In the rows, zero is written as 128.
Where one turn sends some rows of the set: a few examples, then the rows asked:
Kel: [136 146 154 122 151  96 144 117 106 145  94  92 135 141  99 120 135 186
 122 165 135 170  94 114 126  99 123 154]
zil: [112 135 162 126 155  87 134  73 155 103 119  96 140 140 118 112  71 130
 111 166 113 133 117 146 132  97 127 128]
geni: [114 136 155 117 125 110 142 123 128 109  90 122 159 161 140 103  67 143
 117 156 104 146 121 105 128  83 123 145]
lub: [138 153 141 118 165 121 125 153 146 120 106 124 146 124 145 176 169 163
 156 124 111 113 113 131 146 115 123 131]
bodu: [135 116 182  94 137 102 125 103 122 117 130 105 155 129 178 149 133 175
 148 151 106 121 106 135 137 121 140 154]
furen: [145 147 132 143 139 131 140 117 130 124  74  78 119  86  93 145 150 159
 115 117 157 131 118 119 140 139 162 121]
komu: [104 137 162 121 148  95 139 107 145 110  99 113 154 154 139  99  56 125
 102 156 118 128 111 126 128  96 125 136]
Bobol: [ 96 143 131 112 138 136 117  82 126 126 155 138 125 136 120 113 147 147
 156 131 152 134 141 163 116 130 142  88]
saf: [ 79 141 127 102 140 117 130  85 134 125 139 144 134 135 122 125 125 157
 143 113 107 118 144 166 103 126 137  85]
bifuv: [135 128 139 119 146  88 144 108 109 154  78 102 125 138 100 109 127 186
 116 170 111 146 111 129 140 117 108 154]
lar: [128 147 138 119 163 100 140 103 140 144  63 102 128 127  91 107 125 189
 106 154 103 118 129 145 145 127 110 145]
vab: [118 129 162 124 129 109 141 129 131 117  93 124 159 158 149 102  58 135
 112 140 110 142 119 109 134  91 126 133]
demid: [107 117 141 159 112 125 121 106  87 108 119 133 171 125 167 137 105 138
 141 166 129 111 117 139  92 124 147 144]
sefug: [ 82 147 125  93 144 114 127 108 109 123 117 138 119 152 123 120 133 165
 144 119 123 129 141 157  99 150  98  89]
fub: [120 155 151 139 141 130 121 103 147 114 102 100 153 111 138 137  92 101
  92 135 170 105 130 102 133 135 157  90]
Vid: [129 178 125 157 156 139 105 144 111  90 128 143 143 120 138 144 139 130
 137 128 139 115 134 102  93 131 142 147]
viv: [145 149 136 156 135 124 157 100 131 115  98  69 140  85 111 160 150 155
 127 115 141 117 127 108 147 137 161 114]
sepor: [ 84 125 123 132 135 117 128  95 110 116 131 156 145 124 131 121 117 155
 140 139 106  99 138 177  88 129 136  99]
Tuped: [ 99 156 134 132 163 130 105 102 134  98 160 155 120 125 117 119 154 138
 148 138 145 126 140 150 101 131 142 106]
leki: [123 106 171  88 144  91 118 102 108 120 122 111 152 124 171 151 132 173
 153 151 115 122 104 141 134 134 137 155]
dezoz: [112 141 136 138 140 126 125 102 128 102 104  99 136 112 132 132  90  99
 107 158 189 137 123 115 131 109 148  81]
kisu: [134 139 144 119 158 100 149 115 120 141  71  93 127 140  96 107 124 187
 115 160 122 151  99 139 133 109 117 162]
nogez: [125 171 128 161 146 136 122 154  96  86 124 137 151 117 133 147 136 142
 134 126 136 116 126  93  97 134 145 145]
zered: [137 166 151 129 138 128 122  98 144 113 111 109 165 127 160 129  90 116
  98 135 151  93 146  84 136 137 138 101]
posur: [129 158 134 141 141 126 122 106 151 120 118 106 140 112 139 140 100  97
 102 146 169 110 141  91 131 130 148  82]
fid: [120 122 150 160 112 127 130 106  84 105 128 119 171 125 176 140 103 143
 144 169 142 111 110 128  99 129 145 137]
likog: [146 147 139 155 129 117 159 108 139 118  95  68 138  89  94 156 154 157
 127 118 142 122 119 113 130 133 163 123]
vuk: [140 156 151 132 142 130 127 106 145 120 109 100 166 121 148 128  95 114
  95 133 155  93 146  91 128 156 145  99]
vad: [110 131 151 133 135  92 136  98 143 110 113 119 144 148 138 102  58 119
 107 158 104 135 126 119 121  98 123 134]
Vudal: [145 137 125 134 131 114 143 122 130 128  80  84 107  84  96 147 154 159
 127 116 149 130 126 106 152 132 155 115]
tig: [125 146 121 127 141 130 133 135 119 116  53 104 107  87 102 121 133 155
 110 116 163 129 140 108 143 134 147 111]
veder: [138 160 146 116 163 126 129 158 142 123 109 127 156 132 141 172 171 172
 138 131 102 114 119 116 139 114 126 139]
Borub: [100 128 136 117 141 133 121 139 137 110 120 132 107 132 134 145 164 155
 171 124 142 136 128 165 131 118 111  90]
vil: [ 95 120 145  80 146 104 110 113  94 119 116 131 112 131 147 125 131 178
 148 131 126 119 133 160 109 151 109 105]
gos: [133 142 143 123 151 106 148 111  98 137  92  83 140 133  96 128 141 187
 129 171 128 168 102 112 133 110 128 158]
Popit: [ 93 134 126 117 122 135 131 113 113 107 124 130 106 142 119 113 146 152
 170 112 146 145 135 165 119 137 113  92]

gos -> geni
nogez -> veder
sepor -> Tuped
Now these:
vad -> posur
vab -> vuk
dezoz -> tig
furen -> kisu
Bobol -> Popit
leki -> demid

Where one turn sends some rows of the set: a few examples, then the rows asked:
minib: [124 132 154 123 142 119 148 122 123 153 141 127 131 160 154 133  97  84]
gizi: [148 142 151 114 145 104  99  95 116  73 148 137 107 153  90 196 104 130]
depoz: [140 160 160 127 115 121 146 130 162  61 153 152 112  96 146 178  94 130]
tenu: [172 142 171 121 142 102 179  94 144 118 136 135 108 124  93 148 101 109]
keb: [124 150 138 123 126 123 130 144 129 126 151 119 124 138 164 146 114  63]
bona: [126 168 137 123 123  84 106 126 170 106 142 123 108 172  92 187 122 102]
beg: [180 167 146 110 149 120 168 135 143  98 139 106 113 115 101 153 120 100]
fufo: [150 146 146 111 146 107  99 100 117  71 148 133 109 152  92 197 106 130]
Nata: [108 121 149 114 133 152 153 162 170  98 134 120  96 172 114 188 106 105]
lam: [178 155 158 111 158 116 179 116 139 118 132 115 117 132  94 147 108 114]
dof: [127 162 141 121 137  84 115 117 165 122 136 121 117 190  87 181 115 115]
gage: [157 114 133 118 161 106 135 129 135  86 130  98 119 114 154 217 123 127]
dubik: [172 161 152 119 129 109 161 126 151  88 145 122 101  97 104 160 120  86]
norop: [115  97 155 116 129 146 114 129 172  82 144 131 126 143 171 173 103 128]
Zasu: [114  90 162 118 129 143 118 120 173  86 144 136 127 147 168 171  97 131]
taz: [117  95 157 112 140 149 121 127 168  90 140 126 135 156 166 167 100 140]
gib: [103 105 165 120 128 140 161 137 171 111 132 138  94 176 109 186  92 109]
ronid: [169 144 168 127 125  97 168 101 151 103 144 141  96 100 100 158 107  91]
raro: [129 169 134 119 132  87 110 128 166 112 139 116 114 182  90 182 122 110]
Kilef: [155 143 153 120 128  81 144 152 127 143 147 118 107 131 162 135 120 102]
ravif: [159 107 139 116 174 106 144 118 131 101 122  98 127 129 148 208 117 141]
fakif: [128 148 140 118 143 128 141 140 122 141 146 113 134 155 160 138 109  79]
bis: [155 137 159 123 124  75 146 145 128 144 148 125 102 130 161 135 115 102]
tinem: [150  95 153 133 149  87 140  95 141  99 129 125 109 113 150 215 110 129]
tuf: [148 171 146 112 138 138 148 151 155  63 146 125 127 112 143 172 101 142]
Bavi: [125 158 148 125 127  78 114 108 167 123 138 131 110 182  87 182 112 110]
nobov: [154  96 152 125 166  93 147  98 133 112 122 116 121 130 143 209 106 142]
defab: [145 142 176 120 145 122 171 105 148 100 137 153 131 137 130 162  73 165]
gim: [138 139 178 131 121 112 159 102 158  83 147 166 113 111 137 172  77 145]
bavef: [149 145 148 116 143 107  98  98 117  71 148 135 106 150  93 197 104 127]
galur: [116  99 152 111 136 152 118 134 171  82 143 124 131 149 169 172 104 132]
Fuma: [117  90 162 115 137 144 123 120 169  92 140 133 131 156 166 168  95 140]
Soki: [150 146 146 112 149 108 102  99 115  72 147 133 109 155  91 196 105 132]
Pere: [149 144 149 115 147 107 101  94 115  76 146 135 109 154  91 194 102 133]
manug: [153 141 154 122 124  79 143 149 128 141 148 124 103 125 160 135 118 101]
zir: [123 162 144 127 118  77 109 114 172 113 142 132 104 173  93 185 116 102]
Leli: [103 118 154 119 119 143 149 157 175  91 139 130  89 162 116 193 107  94]
tuk: [101 107 163 125 116 137 154 141 175  99 137 140  86 163 112 191  98  98]
taf: [119 138 150 133 116 112 131 125 134 130 154 137 116 130 164 146 107  60]
fepo: [152 161 155 108 157 140 164 137 146  90 136 126 140 139 133 162  90 165]
rimep: [119 128 159 134 124 108 141 110 128 146 149 142 122 147 158 139  96  73]
bip: [154 138 159 121 128  77 147 144 126 150 147 123 107 135 160 133 113 105]
Sodip: [107 113 157 113 137 148 163 150 167 109 129 128 101 183 107 186  98 112]
Nera: [151 106 144 128 146  93 134 113 141  84 133 114 107 103 154 219 119 117]
pabu: [156 141 156 118 132  81 147 149 125 146 146 119 108 134 161 133 116 106]

Pere -> fufo
defab -> tuf
gage -> tinem
Now these:
bip -> Kilef
Bavi -> raro
beg -> ronid
tuk -> Sodip
rimep -> fakif
taz -> norop

Where one turn sends some rows of the set: a few examples, then the rows asked:
dalir: [154  98 116 133 164 127 157 138 147 174 126 126 136 130 122 114 151 106
 145 111 126  74 120 109]
vup: [128 105 108 125 146 116 135 113 150 142 125 134 160 127 113 110 134 108
 149  93 144 110  99  82]
meba: [123 102 118 103 125 124 176 134 126 132 129 132 178 120  92 122 106 124
 157 127 134 112 114 137]
muge: [ 97 101 114 111 119 119 162 121 149 139 128 126 175 137  90 108 115 129
 142 123 154 118 108 125]
bif: [118 102 118 124 140 129 176 142 149 173 128 115 150 136  97 109 136 125
 134 141 140  84 127 148]
ralo: [126 114 117 152 151  95 127 151 136 157 122 133 117 139  82 103 153 119
 125 112 129  84 123  90]
girod: [108 146 147 130 140 142  93 146 116 121 120 140 116 150 168 145 112 132
 131 136  92 168 152 131]
Kul: [138 128 137 135 127 145  82 137  99 111 104 131  83 125 151 147 113 133
 120 127 106 156 141 133]
mok: [123 126 139 132 120 145  93 145 101 109 104 123  87 128 141 146 104 140
 118 141 112 160 146 154]
dize: [119 126 161 114 118 152  75 156 112 126 140 140 103 146 161 137 133 118
 132 138 111 151 134 133]
mutu: [154 117 135 126 112 108 166 113 153 139 107 129 146 124  80 107 139 128
 105 143 151 136 108 110]
dovun: [101 116 119 149 140  98 135 152 141 161 126 125 126 147  68  98 148 128
 118 130 137  90 131 108]
bove: [159 118 137 123 114 111 174 117 141 134 110 134 152 119  75 116 133 133
 111 150 142 134 109 123]
nav: [111 147 146 131 140 145  98 146 115 121 120 140 117 146 164 149 112 131
 134 139  96 170 150 135]
dubi: [118 125 166 112 117 156  82 159 107 121 140 142 103 143 160 141 128 120
 135 137 109 151 133 136]
porav: [116 145 148 133 141 143  98 147 114 121 117 141 117 148 167 148 116 130
 134 133  94 166 153 129]
lorem: [100 116 125 140 134 102 155 160 126 153 126 125 136 139  60 108 136 135
 126 140 134  87 138 132]
sogad: [155 114 122 146 162  98 138 159 117 154 124 140 121 123  87 114 149 112
 138 106 115  78 122  92]
Ruf: [180 116 131 131 128 108 157 111 144 139 106 140 134 111  93 112 147 119
 110 126 139 132  98  92]
ritaf: [179 115 141 117 121 113 178 120 129 134 106 137 149 110  79 122 130 127
 117 144 131 130 109 119]
Fod: [116 127 137 136 118 144  84 137 111 112 105 123  87 136 143 141 110 143
 113 142 117 158 149 152]
Rab: [156 112 126 138 155 102 158 169 103 146 127 143 132 119  79 124 137 117
 144 117 107  81 130 115]
Pumi: [106 146 146 134 139 142  95 148 117 120 120 140 117 151 165 144 115 134
 134 138  94 167 153 134]
ruma: [115 126 162 116 115 154  77 157 115 125 140 139 104 150 160 136 132 122
 133 143 113 156 135 135]
negup: [142 102 121 117 146 130 183 147 134 163 128 123 151 126 107 121 133 121
 144 135 126  76 126 147]
Tiniv: [131 125 133 140 128 145  76 135 109 112 104 125  81 132 149 144 117 135
 115 129 114 159 144 133]
Gika: [134 104 113 137 158 125 149 128 162 178 124 118 135 142 119 106 156 111
 132 111 140  80 119 108]
girer: [161 120 133 131 123 107 157 107 155 141 106 131 141 120  88 107 149 126
 104 131 149 133 102  94]
fopaz: [148 100 116 104 139 126 172 132 119 132 127 141 171 112 105 125 114 112
 167 108 124 105 107 118]
Tavif: [120 126 164 112 120 155  80 159 109 124 137 141 103 147 162 138 131 122
 134 139 111 153 132 137]
Zizur: [136 126 139 134 124 148  93 142  99 108 103 129  86 124 150 150 105 137
 124 135 104 153 145 149]
keriz: [111 146 147 132 142 143  99 147 117 121 120 141 117 148 167 145 115 134
 133 138  95 168 151 133]
Telek: [128 112 128 132 140 104 166 174 107 150 129 134 141 127  66 123 129 132
 138 137 117  82 136 134]
zoko: [187 116 135 124 132 109 168 116 137 134 109 142 145 108  89 122 142 118
 115 133 134 128 103 103]
ter: [104 107 105 124 129 117 138 113 164 146 126 124 159 138 100  99 125 119
 140 107 155 116 103  98]
Lugub: [118 128 133 140 123 144  77 131 115 112 106 123  86 137 144 139 115 139
 110 135 118 159 145 138]
Komo: [108 146 144 131 140 144  96 147 120 119 118 138 114 151 169 144 115 133
 132 136  94 170 150 131]
Gifa: [114 103 114 135 148 127 158 134 166 175 126 114 141 145 105 104 148 119
 126 131 147  81 127 128]
ganam: [117 126 163 112 116 156  81 160 110 124 138 140 107 143 162 137 125 122
 134 142 110 151 137 140]
farut: [163 100 120 122 158 132 173 145 131 165 127 125 146 122 114 123 140 109
 150 122 118  75 123 128]
vuda: [155 101 112 115 148 123 152 121 130 138 124 143 161 114 112 120 123 104
 163  91 129 106 101  91]
remu: [117 126 162 111 116 155  78 157 113 127 139 137 107 146 157 136 129 122
 136 142 113 153 137 137]

ganam -> dubi
lorem -> Telek
Komo -> Pumi
Now these:
bove -> ritaf
dalir -> Gika
Tiniv -> Lugub
vup -> ter

Where one turn sends some rows of the set: a few examples, then the rows asked:
soded: [129 168 141 138 148 166 170 158 125 133 144 190 139 123 164 135 144 148
 124  99 101 154 135]
muli: [143 184 122 121 141 125 130 160 141 153 104 128 144 103 142  90 127 129
 161 140 133 132 161]
Roto: [123 138 136 124 127 127 152 133 110  90 157 169 141 116 165 160 152 172
 144 129 137 158 123]
Tubo: [151 110 132 145 168 152 129 131 156 156  81 161 133 118 157 123 126 130
  94 128 163 142 120]
Feb: [157 149 112  88 146 147 123 142 148 109 130 120 127  97 154 123 107 151
 172  79 118 111 114]
Tet: [165 144 133 120 179 129 103 134 123 127 107 123 161 120 144 148 145 155
 120 155 129 117  78]
malu: [122 141 138 128 119 162 132 137 113 133 139 106 121 114 163  78 143 157
 156 123 139 145 175]
lal: [132 127 119 166 159 125 165 152 132 104 111 115 132  87 119 139 119 132
 125 139 149 164 122]
Pege: [144 114 129 159 137 128 141 117 154 127 101 147 119  98 135  87 143 148
 101 133 164 138 111]
lopat: [134 162 168 133 126 129 137 141 144 132 109 183 137 105 159 145 176 160
 138 143 110 143  97]
moz: [134 143 138 182 171 184 157 121 131 133 124 133 124  95 130  96 132 137
 139 119 143 154  87]
Bovis: [121 146 181 132 118 165 122 120 120 123 137 174 123 104 175 144 167 173
 142 117 131 158 117]
pobup: [110 117 131  74 146 134 125 144 128 135 100 134 134 135 173 120 155 147
 161 159 147 119 100]
sog: [132 153 133 107 121 134 136 151 138 123 139 198 130 107 166 149 133 148
 122 121 142 152 159]
doso: [104 135 152 117 172 165 140 156 113 167  82 125 140 145 179 105 154 148
 152 111 110 124 109]
tele: [125 143 133 101 179 165 123 149 148 131 110 154 123 125 162 101 112 100
 121 136  93 141 122]
Rog: [146 173 146 147 141 130 115 134 104 139 118  90 159 103 140 116 158 174
 175 135 144 129 130]
Devet: [173 154  98 124 162 118 127 121  90 110 118 149 129 108 126 127 108 143
 138 143 154 126 139]
Tinar: [143 185 159 147 151 141 140 159 112 141 111 174 155  99 151 176 145 157
 143 117 119 155 122]
tobi: [123 129 101 105 177 143 154 159  84 136 121 128 162 152 170 138 129 153
 162 120 147 133 129]
Vaz: [214 127 130 121 127 152 140 153 110 149  94 117 141 112 161 125 137 166
 156  96 117 115 116]
Nopam: [139  92 152 134 160 173 132 130  84 105 130 106 132 139 172 133 137 156
 118 128 112 159 133]
puza: [192 129 137 105 138 154 139 140 116 127 104 132 129 107 163 113 134 128
 199 126 107 137  83]
nevi: [159 113 157 115 126 128 129 127 119 108  82 115 112 109 174 113 126 138
 189  97  98 151 133]
Luzo: [158 120 128 100 133 154 151 182 141 122 100  98 127 105 160 131 127 153
 145  88  91 119 123]
zisu: [166 115 123 112 146 113 122 111 121 106 111 129 142 130 172 111 125 166
 161  67 117 123 117]
zeda: [126 112 136 146 181 201 136 122 136 129 133 137 122 112 161 129 114 142
 133 119 167 157 101]
vut: [132 158 155 167 170 157 137 139  87 130  93 108 116 104 132 123 130 162
 122  92 101 132 143]
Gebed: [125 110 152 152 177 140 131 139 137 118  87 113 138  99 150 169 125 136
 133 142 159 164 102]
zef: [132 139 154 113 129 169 118 132 132 122 112 130  76  82 135  94 141 137
 136 160 125 121 119]

Feb -> zisu
zef -> Tet
Now these:
sog -> Roto
zeda -> Pege
muli -> tobi

